In the rows, zero is written as 128.
Each path below is one point turned by a fixed rotation once a step. After each direction that follows a path, write how fast that rotation turns it, in degrees each step (0 if it stays still).
Each turn is a multiple of 5 degrees from 10 to 175, or 0.
Each row of a path follows its step; steps can be skipped.
Rotation 1:
step 1: [138 123 137 132 132 134 129 129 134 134 132 126 130 132 132 136 128 140
 127 117 130 130 123 121 131 120 129 124 132 136 140 134 136 119 125 129
 126 128 121 129 135 121 135 122 128 126 134 131 129 125 124 120 125 131
 137 134 130 130]
step 3: [135 127 129 123 131 130 128 130 123 130 128 128 131 130 132 129 123 122
 130 130 131 117 121 129 122 125 131 136 130 134 136 123 131 124 126 135
 119 143 124 127 125 127 118 119 126 125 128 127 131 131 128 127 120 127
 139 123 141 143]
step 4: [129 134 134 125 128 116 121 125 136 139 129 129 130 128 131 112 126 128
 132 120 133 122 123 121 125 132 119 129 138 127 127 133 119 126 124 131
 126 132 124 136 129 124 129 139 128 130 128 125 122 132 117 122 128 132
 127 124 136 129]
step 6: [137 132 137 129 134 123 120 126 134 133 123 128 135 131 134 128 127 135
 126 121 131 127 128 126 127 129 130 117 134 123 127 129 132 132 139 135
 131 140 119 117 127 123 137 128 122 123 134 138 133 125 128 124 134 126
 127 131 127 136]
step 8: [129 126 137 124 133 137 131 133 127 125 129 138 119 137 130 140 130 125
 120 120 125 118 123 130 131 118 129 123 126 131 130 124 138 128 129 137
 130 132 120 133 129 129 129 125 133 127 138 136 132 124 123 121 124 129
 131 120 136 131]
step 10: [131 124 130 130 130 130 126 116 121 130 134 129 123 125 132 128 126 124
 134 130 123 128 126 122 127 124 133 130 129 128 136 128 125 128 119 138
 138 134 123 127 123 132 126 120 127 127 136 116 122 128 129 136 115 123
 136 115 139 128]
step 12: [136 124 129 125 130 121 127 119 133 131 131 122 131 136 129 123 124 128
 126 118 127 126 129 115 129 125 135 136 127 132 138 136 132 124 118 125
 128 119 125 128 134 131 130 125 117 121 129 124 122 124 131 131 125 118
 131 143 128 132]
step 13: [121 135 136 130 135 127 127 131 132 132 128 132 138 131 128 125 130 124
 116 137 130 122 128 120 123 121 134 125 131 128 135 125 138 127 126 139
 133 137 121 128 123 129 131 134 126 126 133 133 133 126 126 119 120 128
 134 131 123 141]
step 16: [132 126 133 125 126 118 129 130 130 126 126 127 122 139 134 122 118 131
 130 130 129 132 124 121 130 130 120 120 135 113 124 122 125 126 138 131
 124 134 134 128 122 135 130 127 133 130 140 128 132 130 135 122 128 128
 129 127 138 137]
[130 127 127 127 126 127 128 131 130 127 129 130 126 128 130 127 128 128
 127 130 125 129 125 129 128 127 128 128 127 128 131 126 125 128 128 126
 128 128 127 126 129 126 128 128 130 128 127 127 128 131 129 128 128 128
 128 126 131 128]	55
[130 128 127 127 129 128 126 129 131 128 126 126 127 127 129 130 129 129
 131 125 128 130 127 126 127 130 128 127 126 128 131 127 127 127 128 128
 128 129 131 130 130 127 127 130 127 130 127 128 128 126 126 128 129 128
 126 127 126 131]	140
Rotation 2:
step 0: [137 131 128 128 129 123 129 125 128 128 127 122 133 122 126 127 129 127
 116 125 133 133 125 122 131 120 134 134 121 122 119 129 130 128 124 135
 127 130 122 132 125 125 132 129 129 129 131 130 120 114 124 134 123 113
 122 127 140 126]
step 1: [132 131 130 130 127 129 129 119 128 128 124 118 125 124 127 126 128 132
 130 133 127 117 126 131 130 118 118 123 136 129 120 130 127 131 125 136
 131 116 129 137 135 126 133 137 124 134 134 140 121 125 123 125 129 130
 125 119 125 123]
step 2: [118 122 129 128 121 124 131 108 126 135 128 126 135 127 123 125 134 128
 122 132 132 130 121 119 127 135 127 138 136 129 133 125 123 129 125 130
 130 120 127 136 120 135 125 127 131 131 126 136 129 129 128 129 124 132
 128 125 134 124]
step 6: [132 121 126 125 132 133 131 117 131 130 136 136 124 116 128 135 128 115
 134 127 129 123 122 139 129 127 135 138 123 124 126 121 132 128 131 126
 123 137 133 133 126 133 124 131 125 125 130 126 119 121 124 124 125 125
 130 126 124 125]
step 7: [130 130 130 134 138 132 129 127 135 130 139 129 125 125 126 124 128 139
 134 130 132 136 130 133 120 125 112 131 133 123 126 122 127 128 123 123
 127 131 137 130 135 133 122 126 131 120 133 129 120 124 124 125 133 122
 125 129 139 127]
step 8: [126 131 137 126 130 137 135 121 122 135 127 131 127 125 123 121 125 137
 136 133 133 118 127 125 125 120 130 139 122 133 131 123 127 130 122 134
 125 129 133 126 128 131 132 125 124 127 130 131 131 131 137 123 133 125
 122 144 125 120]
step 10: [129 139 129 121 122 130 122 134 135 131 126 132 129 136 131 131 126 123
 136 128 135 131 123 122 123 123 130 124 122 130 130 123 127 129 139 129
 122 129 129 136 121 134 132 125 129 126 121 122 133 131 124 119 135 137
 133 131 134 115]
step 13: [142 122 128 129 127 123 130 129 137 129 129 125 118 123 139 124 128 130
 127 125 135 125 128 121 133 133 132 130 137 125 129 130 123 128 125 125
 136 129 142 130 134 130 136 142 125 128 132 130 125 130 129 121 135 133
 123 125 128 132]
step 16: [130 127 126 122 112 139 117 123 122 123 123 115 122 125 124 132 119 127
 132 132 126 135 129 120 132 121 125 120 132 131 135 133 128 139 134 127
 131 125 127 132 124 127 135 128 131 126 126 134 125 125 129 130 125 121
 128 128 126 126]
[127 126 127 129 125 127 130 128 129 129 127 129 131 124 129 128 128 128
 126 130 128 129 130 131 128 128 129 128 133 127 130 130 128 130 129 129
 129 128 128 129 127 127 130 129 127 129 127 126 128 129 127 127 130 129
 128 129 129 129]	35
[128 127 127 126 128 126 126 129 129 129 129 130 126 130 128 129 130 127
 127 126 128 127 129 129 127 131 130 129 130 126 129 128 129 130 128 129
 127 129 132 125 130 126 128 127 127 127 129 128 127 129 128 128 128 127
 129 126 127 130]	45
[127 130 130 127 128 128 129 131 126 127 130 127 130 128 126 128 127 126
 126 128 131 129 130 129 129 126 128 128 130 129 126 126 128 127 126 128
 129 129 129 126 129 130 127 126 128 126 130 126 128 130 127 129 125 127
 128 128 130 126]	95
[127 126 127 129 128 129 128 127 128 130 127 129 127 129 129 127 126 125
 127 127 129 128 126 127 128 126 127 129 129 127 128 126 127 129 128 126
 126 127 127 128 129 127 123 127 128 127 127 125 128 126 127 130 130 133
 128 127 128 127]	90
Rotation 3:
step 3: [120 135 121 125 125 125 123 118 126 128 125 129 130 127 132 131 118 122
 127 132 122 125 127 134 135 121 123 122 127 116 128 131 142 121 132 126
 127 126 134 137 121 121 127 117 131 121 126 135 135 136 125 124 136 126
 131 135 132 126]
step 4: [119 124 136 123 127 121 128 122 135 127 125 126 124 118 141 117 127 127
 126 126 135 131 129 127 132 131 129 131 130 129 134 124 137 125 135 132
 124 135 129 131 128 114 130 122 131 125 132 121 123 136 126 125 128 114
 137 122 126 130]
step 6: [121 130 129 126 135 129 114 133 130 120 134 119 128 129 140 131 128 130
 123 125 131 124 127 133 126 131 123 127 133 118 131 132 136 138 131 125
 135 133 123 134 130 125 134 119 138 119 128 124 122 127 136 121 137 129
 130 127 136 124]
step 9: [132 129 120 128 130 129 124 128 135 131 116 124 124 127 124 134 131 127
 124 125 129 127 127 134 130 123 124 134 127 112 122 122 136 130 135 127
 119 128 126 133 119 123 126 126 141 118 139 128 131 124 125 126 142 128
 128 134 128 134]
step 10: [118 129 138 127 131 125 126 132 129 124 133 123 129 118 136 128 124 136
 127 125 132 119 135 139 128 126 136 131 132 118 132 126 137 125 123 124
 130 135 123 137 117 121 136 120 130 123 129 125 122 130 129 122 130 124
 125 134 122 127]
step 11: [115 131 120 124 128 119 130 122 121 129 137 126 120 120 126 124 124 122
 128 129 130 132 125 129 139 123 125 141 125 124 135 119 128 129 136 132
 128 116 129 130 119 124 127 120 124 119 129 130 120 132 130 130 136 127
 132 134 130 129]
step 12: [125 128 132 117 122 128 123 136 136 124 130 128 121 123 134 119 124 121
 124 120 132 124 128 133 135 132 120 134 135 127 124 135 134 137 130 140
 126 134 124 124 122 127 132 122 136 122 126 134 132 130 126 125 137 127
 140 128 128 133]
step 17: [117 130 121 128 134 126 130 135 127 125 124 129 120 125 125 131 139 132
 127 116 134 133 128 128 133 130 131 134 119 118 131 121 125 127 130 125
 126 125 118 123 110 122 131 125 131 121 129 128 121 126 116 131 132 126
 127 130 130 124]
step 18: [129 126 128 122 129 125 128 140 124 127 137 120 120 129 129 128 122 135
 121 128 136 121 125 137 133 128 124 128 133 124 132 118 137 129 129 124
 128 130 126 124 117 133 128 115 129 120 123 131 133 124 133 123 132 138
 140 135 128 123]
[127 128 130 127 131 128 128 126 127 128 130 129 127 129 127 131 129 130
 129 130 127 131 128 127 127 127 129 127 130 126 128 129 130 128 126 127
 129 128 128 130 125 130 129 126 126 126 128 127 128 129 130 127 126 129
 128 129 129 125]	95
[128 130 132 127 127 127 127 130 129 128 130 128 126 129 130 125 127 130
 128 128 128 128 127 128 126 129 128 128 131 129 130 129 129 129 130 127
 129 131 126 127 129 128 129 128 128 127 126 127 130 127 128 129 127 127
 126 127 126 129]	175
[129 130 131 127 129 127 131 130 126 131 128 129 128 127 128 127 126 126
 129 127 131 127 131 127 127 127 127 126 128 127 128 129 131 127 127 128
 128 127 128 129 129 130 128 129 131 129 127 129 127 126 129 127 128 128
 130 129 129 127]	175
[128 126 129 128 130 127 128 128 130 130 125 128 129 129 126 128 126 129
 127 131 128 128 129 130 130 128 126 127 127 129 129 129 130 124 129 127
 127 130 128 128 127 126 125 127 128 128 131 126 130 126 128 129 127 128
 130 127 126 126]	70
Rotation 4:
step 2: [127 124 126 140 128 129 120 118 128 126 125 130 124 126 127 134 137 132
 130 133 128 127 122 122 133 137 131 136 124 139 126 126 126 128 128 134
 125 125 131 132 131 129 113 131 130 120 128 132 119 134 140 135 122 126
 122 136 120 124]
step 8: [131 121 123 127 127 132 121 121 128 133 126 135 125 133 129 130 124 128
 129 139 119 123 118 126 128 136 130 139 127 134 125 126 124 135 128 120
 119 131 132 132 125 126 111 132 131 120 129 126 130 127 133 122 121 128
 121 125 117 131]
step 9: [129 129 129 123 122 116 128 130 128 123 125 132 131 120 126 133 128 131
 117 123 139 133 127 130 130 136 129 130 127 132 133 136 117 140 123 126
 126 132 120 135 126 123 124 122 128 124 119 126 135 119 138 135 127 120
 128 135 125 133]
step 10: [127 128 124 134 126 114 134 131 137 129 123 128 122 122 128 112 132 123
 125 133 126 130 129 130 127 131 130 137 125 130 132 131 131 129 122 115
 125 132 121 128 127 134 129 133 133 118 128 126 127 136 118 126 134 128
 133 140 123 121]
step 12: [121 126 124 123 118 122 128 123 140 133 128 126 127 130 126 121 125 127
 118 122 135 122 126 122 131 134 128 125 120 133 131 119 128 126 127 139
 128 135 123 129 130 129 124 137 139 127 129 121 127 130 140 140 128 133
 121 123 129 122]
step 14: [128 130 123 124 122 127 122 133 136 130 126 143 130 122 124 132 124 129
 136 128 128 125 119 132 131 130 135 128 129 121 120 125 119 141 123 120
 121 134 133 132 128 124 117 127 131 122 133 121 124 120 128 125 130 132
 120 127 122 130]
step 16: [131 124 124 133 126 119 129 128 128 134 126 133 123 123 132 124 135 112
 124 127 131 127 123 120 126 137 135 132 136 138 124 126 129 125 119 120
 134 134 120 128 128 133 130 130 122 121 130 135 127 125 117 133 137 131
 126 137 127 126]
step 17: [120 126 121 132 123 121 124 126 134 125 135 125 124 127 122 134 127 121
 127 120 118 132 116 127 131 127 127 130 119 128 131 121 123 129 127 137
 128 129 130 131 117 132 118 134 129 131 141 125 126 125 126 134 125 125
 135 137 118 122]
step 18: [123 123 129 121 129 122 132 120 133 136 120 128 127 125 118 134 130 125
 123 134 127 128 127 122 129 124 136 129 127 136 131 119 132 128 129 137
 131 134 121 129 132 130 120 133 136 112 121 122 131 126 143 127 123 134
 127 129 131 128]
[127 128 128 128 130 126 128 128 128 127 128 124 128 126 128 129 129 130
 127 128 128 128 130 128 128 129 129 131 129 127 127 127 128 128 126 128
 130 126 125 130 127 128 130 129 127 127 130 129 129 128 127 129 128 127
 129 128 123 128]	55
[128 127 129 126 127 126 127 127 129 128 129 127 130 128 128 129 129 129
 130 130 127 129 129 127 127 130 128 126 127 127 126 129 124 130 130 127
 127 129 130 127 125 128 128 128 129 129 130 128 128 126 129 131 126 128
 131 126 130 129]	125
[129 129 127 128 126 127 128 125 128 127 127 128 131 127 128 128 127 127
 126 126 128 128 132 129 126 129 127 130 128 131 127 127 127 127 128 127
 129 126 126 127 130 127 128 127 128 130 126 127 129 128 127 129 128 131
 128 128 129 129]	115
Rotation 5:
step 1: [123 129 126 132 123 135 132 123 122 134 129 131 133 134 131 133 124 125
 126 144 127 120 131 134 136 137 122 131 137 130 130 121 124 129 118 136
 129 138 131 122 125 123 124 130 128 124 139 131 127 125 137 116 126 131
 127 135 137 129]
step 4: [126 126 130 126 131 130 126 122 138 126 121 133 128 141 123 134 132 137
 128 129 129 122 130 137 132 138 125 138 129 138 128 125 127 128 118 137
 126 142 115 131 131 130 129 130 123 120 132 124 122 130 127 122 125 120
 131 136 129 124]
step 5: [120 132 123 117 117 129 131 129 126 125 123 129 130 134 134 130 127 125
 137 125 126 119 135 134 135 129 128 134 133 129 119 113 128 128 125 136
 119 132 127 123 128 123 128 135 142 125 134 127 123 128 122 115 130 122
 126 132 131 128]
step 6: [117 137 123 129 123 137 134 122 125 139 127 121 116 129 125 136 124 115
 135 134 124 127 126 128 126 130 133 135 130 132 133 116 128 130 121 131
 123 132 131 129 119 129 129 132 128 126 129 134 127 137 137 118 129 133
 134 129 137 133]
step 7: [121 126 135 134 132 126 126 114 122 132 133 118 120 135 125 127 132 125
 139 128 126 131 124 130 129 142 125 136 129 125 134 121 128 133 124 136
 123 129 122 132 133 139 128 117 123 114 133 122 129 128 129 121 129 126
 126 128 133 127]
step 8: [125 128 129 123 128 124 126 125 135 120 129 127 118 139 118 136 128 131
 140 130 127 127 130 129 132 140 131 134 135 124 113 118 133 132 126 131
 134 126 123 129 132 134 124 135 125 128 129 131 119 125 123 120 126 123
 117 134 126 119]
step 9: [123 132 124 130 120 126 133 128 134 134 125 141 121 140 123 138 120 124
 131 128 128 124 133 129 127 127 134 135 127 136 122 125 139 126 125 135
 119 138 121 136 136 130 128 136 128 129 135 126 119 134 132 117 130 127
 135 129 123 129]
step 15: [122 125 129 128 135 127 134 121 133 119 128 127 121 126 133 125 125 118
 141 127 127 136 126 133 134 124 137 137 125 126 133 118 132 127 128 131
 116 137 127 114 127 125 132 133 121 126 137 134 126 125 133 123 129 124
 134 129 122 135]
step 16: [126 129 128 130 121 132 132 117 128 129 128 127 135 126 127 138 138 132
 132 123 126 139 122 140 131 135 136 133 134 120 133 119 129 129 119 133
 137 136 123 124 126 128 126 125 121 124 136 136 123 136 131 121 127 121
 134 123 124 123]
[129 128 126 130 127 126 127 127 127 126 131 129 127 131 128 128 127 129
 130 129 127 128 129 127 129 127 129 128 128 128 130 129 127 130 128 129
 131 126 129 130 128 129 126 128 126 128 128 128 131 129 126 126 125 130
 127 127 129 128]	70
[126 127 130 128 131 127 126 127 128 127 128 127 130 128 126 126 128 129
 128 130 128 122 128 129 127 128 127 127 131 128 129 129 128 126 127 129
 128 129 130 126 130 128 127 128 126 127 127 127 129 128 128 129 127 126
 126 128 130 126]	110
